M =
105  184  149   97  117  152  130   96  120  122  150  179
128  101  187   95  104  136   93  153  108  173  158   89
Rows and columns are numbered from 1.
What is the entry in row 1 and column 1?
Answer: 105
The bottom-left entry: 128
What is the entry directly above 108?
Answer: 120
What is the bottom entry of the column that holds the smallest entry?
Answer: 89
What is the entry just left of 104?
Answer: 95
What is the largest entry?
Answer: 187
The entry just left of 130 -> 152
